Turns in one plane each, and the order they were made in; the first pair answered
K_418 (before => after):
-51; 54; 198; 232; 64; -75; -121; 193; -207; 36; 89; 61; -168; 100; 108; 49; -129; -50; 11; 81; 170; 20; 63; -5; -18; 147 => -3; 139; 65; 155; -55; -104; 27; 200; -142; 37; 66; 61; -176; 182; 21; -50; -62; -90; 32; 85; 202; 57; 22; 17; 2; 95
8; -91; 41; 77; -43; -153; 34; -105; -24; 172; 208; 38; -191; 458; 330; 187; -225; -19; -83; 192; 191; 523; 159; -206; -42; -84 => -19; 47; -146; 16; -144; -119; 317; -119; 74; 184; 63; 31; -83; 454; 244; -26; -174; -114; 36; 176; 214; 609; 20; -125; -91; -142
-36; 104; 117; 29; 84; -88; 109; 11; 0; -36; -152; 131; -133; -58; -161; 34; -104; -36; 44; 81; -368; -133; -250; -51; -95; 304 => -43; 66; 217; 87; 99; -86; 23; 17; -53; -36; -86; 149; -167; -87; -78; 85; -95; -38; -11; 90; -328; -154; -207; -88; -80; 329
K_469 (before => after):
34; -134; -217; -229; 47; 54; 211; -40; -46; 67; -7; -80; 56; -68; 8; -128; 51; -3; -51; 43; 42; -28; -35; -72; 60; -142 => 37; -131; -122; -265; 128; 50; 142; -81; -35; -12; 13; -87; 100; -164; 7; -21; 12; 77; -60; 38; -54; -100; -60; -39; -6; -122
102; 137; 203; 277; 72; 42; -58; 296; -63; 37; 122; 81; -228; -26; -79; 186; -168; 77; -42; 107; -22; 93; 36; 69; 80; 201 => 118; 226; 89; 306; -57; 41; 50; 289; 19; 42; 72; 64; -277; 74; -100; 63; -111; 21; -21; 107; 65; 151; 15; 49; 136; 182
-10; -72; -94; 306; -31; 164; 53; 283; 9; 135; -191; -367; -169; 8; 152; -136; -135; -55; -376; 182; 252; 19; -132; -22; -257; 157 => -28; 15; -121; 190; 82; 190; 177; 256; 126; 17; -377; -303; -37; -174; -30; -145; -206; -21; -207; 155; 102; -10; -255; 173; -370; 191
-148; -195; -88; 11; -90; 208; -215; -165; 17; 41; 27; -178; 274; -27; 132; 173; 363; 187; -215; -72; 3; -124; 85; -163; 22; -178 => -159; -112; -277; -35; -298; 179; 45; -107; 56; 99; -123; -219; 192; 112; 52; -79; 417; 22; -132; -55; 108; 76; -12; -141; -13; -217
K_40 (before => after):
56; 58; 172; -73; 98; 17; 210; 117; -32; 69; -61; 26; -348; -220; -124; -15; -319; 33; 518; -20; -64; -146; -178; 261; -330; 183 => 102; 34; 24; 48; -243; 17; 247; 139; -135; 259; 44; -88; -526; 130; 57; -242; -184; -190; 321; 67; 255; 100; -28; 21; -190; 177
36; 232; 278; 86; 63; -88; 241; 136; -139; -162; -123; 266; -284; -66; -249; -90; -309; -96; 288; -109; -87; 145; -242; 260; -73; 361 => 60; 176; 165; 209; -224; -42; 144; 169; -277; 67; 66; 148; -428; 316; 15; -262; -113; -257; 16; 13; 227; 338; -37; -36; 110; 253
142; 27; 37; 146; 58; -152; 242; 126; -107; -5; 170; 32; -491; 182; 29; -86; -240; -249; 204; 168; 321; 80; -81; -112; 241; 202 => 65; -211; 179; 169; 122; -54; -104; 14; -173; -6; 395; -42; -389; 78; 200; 108; -144; -139; -108; 201; 268; -71; 83; -270; 273; 186
-19; -81; -3; -89; 44; -26; -225; -5; -178; -292; 102; -43; 74; -316; 20; 39; 84; 225; -149; -93; -252; 63; 132; 72; -204; 54 => 63; 112; -111; -115; 5; -126; 82; 69; -78; -264; -77; -7; -29; -255; -132; -131; -42; 110; 147; -78; -232; 196; -29; 156; -219; 77
Pairs:
Each pair is 2 to 3 turns apart.
46; -186; 157; 13; -2; 145; -248; -41; -93; 7; 148; 31; 33; 81; 221; 128; 159; -86; -187; -23; 15; -113; 154; -209; 12; -23 => 103; 182; -38; -40; 39; 50; 284; 45; 60; -50; -166; 133; -52; 5; -132; -63; -35; -189; 315; -98; -53; 3; -157; 119; -128; 55 -> K_40 K_40
-27; -55; 93; -38; 292; 104; -186; -106; 188; -158; 28; 96; 209; -133; -52; 171; -50; 345; -24; -44; -143; -242; -65; 8; -72; -174 => 20; -30; 219; 73; 321; 14; -243; -72; 93; -147; 169; 158; 44; -35; 4; 250; -136; 324; -42; 5; -75; -201; -5; -1; 11; -90 -> K_40 K_469
-82; -390; -66; 71; 240; 110; -294; -157; -40; -152; 123; -187; 244; 141; 10; 109; -57; 148; -497; 179; 6; -320; 34; -175; 52; -134 => -24; -138; -360; 116; -105; 25; 99; -48; -52; 41; -19; -222; -32; 506; -30; -299; -47; -168; -293; 287; 276; 35; 8; -251; 156; -161 -> K_40 K_40 K_40
-422; 34; -402; -329; -259; 211; 324; -28; 217; 137; -270; -106; 220; -62; -58; -291; 477; -447; 140; -53; 107; 84; -181; 13; -31; -133 => -395; -62; -329; -201; -365; 243; 163; -77; 111; 269; -68; -192; 109; 128; 127; -304; 552; -475; -84; 16; 215; 133; -41; -193; 61; -125 -> K_469 K_469 K_469
239; 136; 391; 382; 91; -179; -500; 283; -196; -42; 197; 182; -570; 406; 302; 175; -311; -238; -452; 34; -1; 275; 306; -221; 169; 214 => 232; 428; 388; 197; 373; -241; -135; 332; 5; -325; -165; 402; -423; 39; -128; 259; -611; -125; 98; -137; -367; 139; -114; 253; -80; 275 -> K_40 K_40
-124; 59; -349; -302; 87; 189; 335; -80; 193; 25; -166; 136; 300; -366; -348; 31; 193; 50; 197; -51; -149; -53; -263; 76; -199; -244 => -163; -169; -370; -147; -192; 263; 8; -112; 17; 284; 181; -77; 218; 3; 99; -46; 498; -71; -251; 81; 158; 42; 111; -373; 37; -302 -> K_40 K_40
6; 64; -525; 77; -174; -38; 267; 331; 57; 62; -361; -19; -55; 97; -70; -431; 198; -323; 41; -119; 34; 130; -66; 29; -41; -168 => 94; 220; -189; 107; 222; -188; 237; 401; 4; -122; -411; 201; -111; -105; -268; -95; -107; -168; 255; -139; -219; -64; -207; 313; -162; 56 -> K_469 K_418 K_40
35; 259; 47; 202; 184; -118; 242; 155; -71; -22; 68; 74; -313; 49; -21; 21; -158; 63; 97; 133; 25; -8; -20; 42; 44; 132 => -37; 87; 39; 187; 108; -8; -13; 97; -96; 84; 216; -40; -231; 113; 225; 6; 68; 117; -235; 148; 114; -52; 162; -188; 130; 25 -> K_40 K_418 K_40
-59; 74; -113; 45; -223; -63; 549; 322; -13; 330; -111; -155; -408; 23; 157; -270; 135; -432; -101; 215; 10; 316; 64; -137; -221; 257 => -101; -244; 497; 88; 313; -54; -95; 183; -96; 83; 147; -76; -238; -383; 270; 381; 51; -31; -326; 98; -358; -139; 157; -93; -259; 345 -> K_469 K_469
-22; 145; 78; -292; 208; -33; 120; 142; 168; -58; -76; 98; 113; -406; -268; 255; -149; 117; 622; -44; -295; -210; -49; 271; -130; 82 => 82; 331; -33; -144; -41; -179; 339; 309; 57; 79; -63; 130; -266; -7; -239; 45; -282; -142; 703; 43; -44; 82; -41; 204; 44; 150 -> K_418 K_40
-89; 239; -177; -181; 212; -134; 349; 191; -55; -287; -198; 402; -105; 127; -45; 42; -236; 32; 205; -98; -103; 184; -1; 482; 26; -86 => -72; 272; -245; -147; 28; -157; 427; 204; -87; -201; -155; 354; -218; 334; 29; -65; -148; -90; 154; -41; 71; 305; 80; 375; 123; -73 -> K_469 K_469 K_469
-116; -128; 222; 190; 43; -31; -495; -185; 42; -16; 286; 11; 155; -223; 135; 159; 146; 95; -90; 52; -52; -89; -140; -95; 125; -224 => -17; 244; -80; 130; -149; -145; 143; 20; 144; 42; -68; 77; -61; -11; -135; -185; -18; -208; 357; 98; 120; 191; -379; 146; 121; -177 -> K_40 K_40
54; -104; 600; 278; 197; -412; -74; 220; 11; 173; 207; 118; -308; -13; -94; 374; -259; 48; 228; -101; 125; -109; 211; 283; 21; 653 => 20; 74; 385; 102; 177; -373; 273; 204; 263; 104; -133; 161; -141; -192; -319; 161; -276; -32; 533; -162; 52; -107; -41; 485; -96; 549 -> K_469 K_418 K_469
